(in the rows, 100 means zero)
Families of rows that turns and mirrors carry onto each other, the same ones carrying the whole set onto itself: the rest of each named row's family, in list order:
4 families of 4 rows:
S: 97	89	124	112	87	120	103	106	113	99	92
M: 97	88	121	105	82	121	106	115	111	106	90
W: 134	95	91	93	88	102	118	96	88	80	67
R: 132	87	84	93	93	91	115	89	93	81	76
T: 128	130	80	69	93	90	104	88	76	108	105
F: 128	132	73	72	104	94	100	100	77	104	105
J: 97	91	123	118	81	114	102	105	109	100	85
L: 93	95	125	112	82	119	107	106	109	106	89
P: 98	125	108	94	96	109	72	109	106	125	115
Z: 97	123	103	103	99	106	70	110	106	121	116
U: 94	124	107	93	98	109	67	111	103	113	115
D: 134	130	78	72	99	95	108	97	75	107	106
H: 93	126	101	100	96	105	77	109	100	126	119
B: 135	88	89	88	92	98	116	88	89	86	70
X: 132	130	80	71	103	89	102	92	78	102	107
C: 133	95	87	91	96	96	111	91	88	80	67

The rest of the family of P: S, B, X
The rest of the family of L: Z, D, C

Families of rows that turns and mirrors carry onto each other, the same ones carrying the whole set onto itself: the rest of each named row's family, in list order:
4 families of 8 rows:
kal: 93	122	86	94	123	107	85	92
sep: 81	88	77	93	81	101	81	108
fal: 87	117	99	135	94	87	87	110
boma: 109	110	125	97	122	94	116	110
piteb: 86	120	110	134	99	97	93	112
bif: 110	80	118	111	95	100	82	87
Loku: 86	94	84	101	83	104	70	93
kote: 83	90	74	107	80	105	84	105
Fuz: 103	86	117	108	99	99	86	77
gose: 83	121	82	94	109	99	117	127
bidom: 94	77	108	111	89	89	115	132
voge: 99	133	96	106	119	102	91	91
Serus: 95	76	114	106	78	97	111	124
luk: 93	102	114	136	93	85	91	110
dunuv: 112	112	122	110	122	97	120	107
tuv: 88	94	76	106	80	108	76	104
renip: 99	97	84	69	111	113	109	105
Sako: 103	106	124	99	123	91	123	112
piza: 105	83	118	107	103	107	92	76
nofu: 107	82	89	69	105	102	107	103
Biso: 100	123	90	93	116	109	85	83
konum: 99	78	114	110	79	91	114	123
Siga: 104	89	86	68	101	105	111	101
Tefit: 98	124	84	100	125	101	90	90
des: 92	68	102	98	84	96	108	123
ril: 104	106	115	105	117	95	130	121
zezo: 88	111	113	136	101	94	89	114
Varem: 117	83	121	101	109	103	93	85
kibu: 86	117	84	98	99	92	108	138
kepap: 90	115	83	96	103	100	113	139
kap: 75	116	79	104	93	94	108	130
pabef: 105	82	99	70	109	110	112	105

The rest of the family of pabef: sep, fal, bif, gose, bidom, dunuv, Biso
The rest of the family of Loku: voge, luk, renip, des, ril, Varem, kap
The rest of the family of Fuz: kal, boma, piteb, kote, nofu, konum, kepap

Families of rows that turns and mirrors carry onto each other, the same ones carrying the whole set onto itself: the rest of each named row's family, in list order:
3 families of 6 rows:
Bimi: 74	115	98	97	102	97	106	59	97	93	90	132	108	43	95	88	106	132	101	74	115	75	71	100	138	122	107
duv: 80	119	106	135	138	116	91	51	94	90	72	94	100	75	87	84	101	117	104	101	76	73	113	109	130	84	89
Raz: 85	113	83	102	148	110	89	54	102	115	72	79	82	73	79	61	127	131	83	79	98	91	103	95	140	90	97
Sadiz: 71	105	120	130	152	103	79	58	87	94	66	104	95	72	78	86	100	109	89	89	91	87	120	99	134	84	85
vem: 68	95	91	88	120	107	80	86	72	100	69	101	94	92	87	109	108	109	79	37	95	91	115	112	96	79	133
viki: 112	103	103	73	123	99	75	71	100	91	72	136	112	81	112	114	144	132	126	73	97	105	118	109	94	111	99
tata: 89	104	105	87	104	94	81	55	119	100	82	113	117	90	112	116	144	125	133	73	108	114	108	105	106	122	114
Zup: 100	105	100	92	126	105	86	49	106	92	82	118	102	75	113	98	142	126	147	67	115	113	93	109	104	123	110
kub: 88	126	93	56	112	98	100	80	106	93	94	133	135	85	97	76	132	109	103	66	94	84	131	106	87	84	104
tem: 71	117	87	79	120	119	72	80	67	116	81	108	96	80	98	101	120	97	89	34	113	99	122	117	97	83	129
lun: 65	130	105	98	107	96	104	58	104	91	95	134	112	65	111	114	127	112	127	68	104	75	83	106	128	131	117
pamo: 67	118	108	91	111	98	95	40	114	81	83	131	110	69	115	88	115	110	124	60	118	75	75	104	134	122	106
bada: 82	102	93	94	117	122	79	77	49	111	68	119	93	73	91	100	90	120	83	53	110	85	112	110	113	70	121
nel: 90	122	84	74	125	105	99	51	109	115	85	105	96	76	90	67	128	140	89	100	113	80	88	98	149	91	98
nofab: 78	106	100	93	133	107	98	54	107	112	83	75	90	78	84	61	110	136	98	93	92	93	92	104	148	86	114
vuge: 72	134	108	62	139	92	93	85	95	99	84	118	124	96	109	90	119	92	92	48	95	83	141	110	94	91	110
Lavu: 89	107	104	124	137	121	83	78	88	95	64	112	106	61	89	109	96	115	82	92	83	92	125	116	114	71	83
linu: 63	135	101	69	123	101	92	83	81	90	86	116	117	89	81	86	125	100	92	50	75	73	139	99	91	85	114

The rest of the family of vuge: Sadiz, vem, tata, pamo, nofab
The rest of the family of linu: duv, Raz, Zup, tem, lun

Families of rows that turns and mirrors carry onto each other, the same ones carrying the whole set onto itself: the rest of each named row's family, in list order:
5 families of 8 rows:
vip: 101	85	108	94	123	91	100	112	99	113	85	125	110	126	88
Rap: 121	80	86	62	109	92	122	110	114	68	96	92	108	110	83
zufuf: 89	126	66	80	89	107	107	97	83	86	86	86	102	114	122
rasar: 106	88	128	106	108	112	117	99	75	90	96	128	131	105	89
palit: 121	104	82	77	102	92	109	72	101	82	92	92	124	81	85
rako: 114	99	70	88	97	131	128	104	73	88	111	85	98	115	125
rezug: 109	88	85	124	112	98	84	110	83	95	109	103	83	90	125
zefem: 118	102	76	81	106	82	111	75	96	84	99	94	125	89	77
vam: 124	82	95	67	109	97	130	119	106	66	96	91	108	116	82
zur: 106	92	81	122	114	100	86	111	82	106	112	95	84	95	121
fumeb: 85	127	79	77	88	103	102	94	93	81	79	84	102	116	117
nugez: 96	124	73	84	79	105	111	93	84	84	77	84	106	116	118
vor: 112	86	127	109	104	108	114	104	80	91	99	127	127	110	81
fudud: 122	104	79	91	104	91	108	71	87	83	94	93	133	84	86
nuti: 117	104	77	85	104	85	104	80	96	82	94	93	128	80	80
Bibi: 87	128	73	77	92	105	105	95	82	82	85	86	101	121	119
rim: 101	88	108	92	125	88	102	115	91	114	84	117	104	129	87
Paf: 112	91	127	111	106	110	117	100	79	93	102	126	132	106	89
Pup: 86	86	113	103	86	115	85	111	95	60	105	110	90	104	117
kodof: 109	90	93	115	105	106	85	112	86	98	117	95	75	92	123
bupu: 120	105	76	86	109	87	106	77	91	80	101	93	128	84	78
keke: 88	89	114	100	89	112	84	113	99	61	105	112	92	109	125
Rigu: 79	89	114	95	92	116	86	108	96	61	97	114	94	113	119
moni: 88	125	74	80	88	106	106	87	82	88	83	86	103	119	121
Mil: 121	102	76	91	100	126	138	106	69	76	103	87	100	111	126
bikot: 107	89	124	117	105	109	117	98	75	85	103	122	130	96	86
bege: 105	87	91	125	104	100	89	109	81	95	114	105	81	92	126
badu: 120	102	77	92	97	125	138	106	71	86	107	83	100	110	125
Topov: 96	89	121	112	108	116	112	105	78	93	96	128	127	104	82
Gizu: 125	93	82	88	100	130	134	106	74	77	111	84	97	111	125
nof: 112	81	106	91	122	85	101	115	87	112	83	121	113	129	88
dom: 102	89	106	98	126	89	100	108	97	116	85	118	104	130	87
tuvin: 121	84	89	67	110	98	126	108	113	64	97	92	106	112	78
nubu: 81	82	112	104	94	109	86	104	87	62	104	117	88	103	118
guzu: 111	82	86	120	110	104	83	109	80	95	114	100	81	91	121
gozel: 103	84	99	93	130	79	96	109	94	114	87	114	104	126	92
nufib: 122	104	71	91	93	125	131	101	67	78	104	84	98	110	123
Vokon: 91	88	115	100	91	116	85	113	91	65	105	115	87	104	126
ludin: 119	83	89	65	111	81	127	113	105	71	100	94	110	105	80
rezu: 120	91	89	60	110	94	124	107	110	69	93	93	107	108	76

The rest of the family of Rigu: vam, zur, fumeb, fudud, bikot, Gizu, gozel
The rest of the family of rezug: Bibi, Paf, bupu, keke, Mil, dom, tuvin
The rest of the family of Pup: Rap, rasar, nuti, rim, moni, badu, guzu

